One turning vector, and how many ticks it has turned
The counts run from 0 to 137.
[-20   5  -5  -5 -10  -6 -18 -28 -15 -21  -8 -36   3  -4  -3  10  17   5
  14  16  -3   4  14  16 -14   3  21  15  13  11  12 -14]	11
[ -8   0  -8  -9  -2   3 -22  10  12   1  23 -15 -12  -3   5   0   7   5
  -8   5  18   8  -4  14  22  -5  38  31   2  31  11  12]	66
[ 14  14 -20 -17  21  17 -13  16  18   7  23 -25  -3  -4  24   0 -11 -18
 -15   4 -14  -5  -7  -9  25  -4   3  11   0   6 -10  -5]	75
[ 24  10   5   6  12  11   3 -19 -14  21   7  10 -10 -15 -13 -21 -21 -13
  -7  20   2  22  19  19   2 -22 -13   6   9  -3  12  -4]	27
[ -1  -4 -10 -25  18  18  15 -23  23  -7  18   0  10 -14   8   6  -4 -21
   4  22 -19  -5  -6 -30  -2  -7   8 -18  23  -3   1   0]	129
[ -2   6  -9   4  31   8  10 -24   3  20   0   7   4   3  11 -15   7   7
  12  21 -14  10  10 -11   9  17  35   2  21  -8 -11  11]	124
[ -9  15  -8  -7   1  -7 -26  10  21  -3  15 -11 -22  14 -19  15 -12 -11
 -20  17  31  -2   6 -10  16 -13  -3  10   0  17  11  -9]	63
[-16 -16   8 -16  12   9 -11  -9 -13  10  19  17   1 -39  -5   1  -6 -12
  -3  13 -18   7  29 -16 -11   9  20   3  11  -7  22 -17]	38
[ -7  15  -4  -9  14  15  27 -36   5  10  14  10  -3   8   8  -3   3  -3
  18  25  -1  -3  14 -20  16   5 -10 -24   4  -9   1   2]	127
[-13   8  11 -13  -1  17  -1  -7   4   4  30 -33 -26   6  15  -8   5  -8
   3  -6 -21 -10  11  -7  -4   8  -6  -2  -9 -13 -17 -25]	87
[  8   2 -17   2  30  -1   6   8 -10  16  10 -14 -18  11 -18  -3 -11 -14
 -16  13  -2  43   8   1   8   2  -9 -15  17 -15  -7   4]	31
[-15 -13   9 -12  -2 -25 -12  -8  -2  -6  32 -36  10   5  -1  -7   8 -20
   9  -4   2   5  17  -4   5  -1  -3  -3 -13  -8 -16 -20]	90
[  0  14  -2 -13   3  -5  -2 -13   0 -10  16  25 -15 -36   5  -2 -21  -7
  18   8 -22   0  22 -19  11  -2  30  13  16   6   2  -9]	119
[-10 -15   3 -24   0 -13  -7   5  10  -4  37 -42   4   4   1  -7  14 -24
   0 -10 -10   7   5   2   1   1   4   0  -6  -6 -24 -20]	89
[-21  14   0  -9   2  13  -4  -7   7   4   5  -1   9 -10  -9   7 -14  -2
 -23  22  24 -18  20 -27 -17   9  18  15   9  -8  13 -16]	51
[ -4  21  20  11 -11   4 -11 -38   0   5  -5 -17 -26 -18   4  -6  10  18
   4  17 -16  11  12  17 -15  -4 -11  14   9  11  22 -11]	15
[ 12  10 -17 -23  19   5 -10  14  13   7  28 -23  -6  10  14 -16 -17 -21
  -1   0   7  -7  -1   3  30  -9  -2   9  -2   3 -10  -9]	76
[-12  11   7  16   3  19 -17 -18 -14  23  12 -13   1  11   4  -8  -6 -23
  -1  17 -18 -21  22  12   1 -10   8  -8 -26 -11   2  -6]	82
[  9  27  -6  -4 -18  18 -23  -3  10 -13  -2   3  -2 -27  -7  -8  18 -15
  16  22  -3   4  17   7 -13 -17  11  27  15  -5  -3 -10]	106
[-14   1   1 -17  13   4  13 -21   4  -9  14  -4   3   4  -6  -2 -32 -21
   4  19  13 -10  15 -29  -4  -3   4 -14  14  -3   4 -16]	131
[ -9   5 -23 -11  22  17   4   1 -20  15   8  -8 -18   1   4  16   9   2
   5   7 -12  26  33  -8  10  17  -4 -11  11 -17   0 -13]	33
[  1   2  -4  -2  21   2  24 -25  14  22  15   5   1  19   4 -10  10  -9
  21  27   6  12   9 -13  23   3  -4 -24  10   0  -7  11]	126
[ -9  -3  -4  -5  10   7 -12   4  23  12   1 -13   9   8 -22  -8   5 -10
 -26  23  33  -1   0  -3 -15  -4  26  24  19   7  -2  -1]	53
[-18  10  -5  -6 -12 -12  -5 -29 -23 -26   3 -36  -3   4  -6   2   3  -2
  12   8  16   4  24   0  -7   1   5   6   4   9   8 -19]	10
[-21   0  10   6  26   4   9 -12  -4  35   1  -2 -14  -2  -6  -6   2  16
 -21   9  -5   4  22 -13 -14  28  26  -1   8 -11   3  -5]	42
[-17 -10   8 -17   8  11  -5  -5 -18  13  21  14  -8 -25  -9  -1  -9 -13
   7   8  -3   4  40 -11   0   1  -3  -5   3  -6  19 -18]	37
[-13   2  -1 -14  -8 -15   1 -22  -7 -26  13 -45  -5  12 -11  -6  -4 -15
   9   8  21   6  14   2  -3  -3  -6  -4   7   7  -1 -20]	9
[ -7   9  -3 -16  12  28  20 -32  11   1  17   6   2 -11  17   4   3  -6
  15  22 -17  -5  11 -30   4   9   0 -19  15  -9   7  -4]	128
[ -6  25  31  12  -6   0  -7 -22  16  24   4 -10 -12 -10   4 -23  17   7
   3   6  -8 -12  18   5 -16  -1   0  18  -7  -6  -8 -25]	96
[ -2  32   0   4 -12  -8  -3 -10   3 -17   4 -27   5 -10  10   3  24   5
  -5  10  -4  20  13 -18  -2   4  -1  10   0 -26 -26 -15]	101
[ -3  -3  11   0  19  14 -10   0  22  27  23 -26 -18  19  -1 -16  -1 -33
  -1   5 -25  -8  -4   8  -4  -8 -13 -11  -6  -2 -17  -7]	85
[ -2  -9 -27 -24  17  16  -2   7 -11  12  13  -6  -2 -12  -1  21  22  -9
  10   7 -21  31  21  -7  11  16   2  -6  21 -15  12  -4]	34
[-19 -12   3  -2  30  10   7  -4   7  33  10  -8  -6   0  -4   0  20  12
 -16  12 -10  16   7  -9 -10  27  26   2  16  -9  -3   0]	43
[-18  -3   5 -23  -3   4  -5   0  10  -2  31 -44 -11  -4  15  -5  13 -11
   2 -10 -28  -1   3  -9  -7  10  10   0  -4 -10 -22 -20]	88
[ -5   8   7  -8   7   9   4 -30  25   4   3 -27 -10  16  -6 -16   3 -30
   7  23  -1 -10 -12   0 -14  -9 -26 -18  12   5  -4  -3]	4
[ -4   7 -10 -12  -1  26  -2   0 -21  -1  30 -19   7   1  26 -11 -17  -9
   2  -3   5  -9  25   2  22   1  20  12 -16  -5  -2 -15]	78
[ 21   4 -13 -14   1  16 -13 -11 -13   5  -5  -2  12 -32   0  -7   4  -5
   4  17  -8  17  20  19   4 -14   6  21  21   3  19  -3]	25
[-13 -21 -15 -13  21   6   3 -16  11  -2   7 -27   9  18 -15  -6  -4 -11
  12  17  17   6   1  -9 -19  -2  34   7  33   7  -1   0]	134
[  7  14  -1  17  16   4 -24 -13  17  16  16 -12   4   0  10   1  -4  -7
 -26  22 -19   7 -17   5  29 -16   8  -7 -16   7   2  23]	71
[-17  15   6   3 -15  10  -6 -13  15  -5  18  -4 -17   4 -15  24   7  -6
 -21  29  24   7   0  -9  15 -11 -10 -16 -21  -5  11  10]	59
[ -9  -7   6 -21   7  -4  -1  -6  27   6  18   2  24 -13 -14   4  -3 -19
 -22  22  24   0   7 -27  -2  -5 -11 -10   3  -9   8  -7]	49
[  0  30   3  18  -8   9   4  -9  -3 -11   4   3 -30 -10 -11 -15   3  -2
  -3  10 -14  31  13   2  -7   1  28  12  14 -10 -15   2]	110
[-22   1   9 -14  10   9  18 -15  11  24  16   1   5  -4   2   8  29  14
  -8  20  13   1  19 -27   7  20 -14 -13  -6 -16   5  -2]	46
[-21   7  -5 -11  16  12   6 -22  -2 -13   5 -11  -1   6   0   2 -28 -10
   6  15   9 -14  17 -25 -13   2  22  -1  17  -1   8 -20]	132
[  2  19  24   6  -8   4  -4 -12  28  12   7 -22 -10 -14   4 -24  19   5
 -11   8 -19   4  -1   6 -24   6   9  22   5  -8 -17 -16]	97
[ -1 -10  -9   5   6  15 -13  -7  -8   6  25 -23  28   5   4 -16  -3 -32
  -3  11  -6   3   8  19  15 -13  28  -1 -17  -1  -6   4]	80
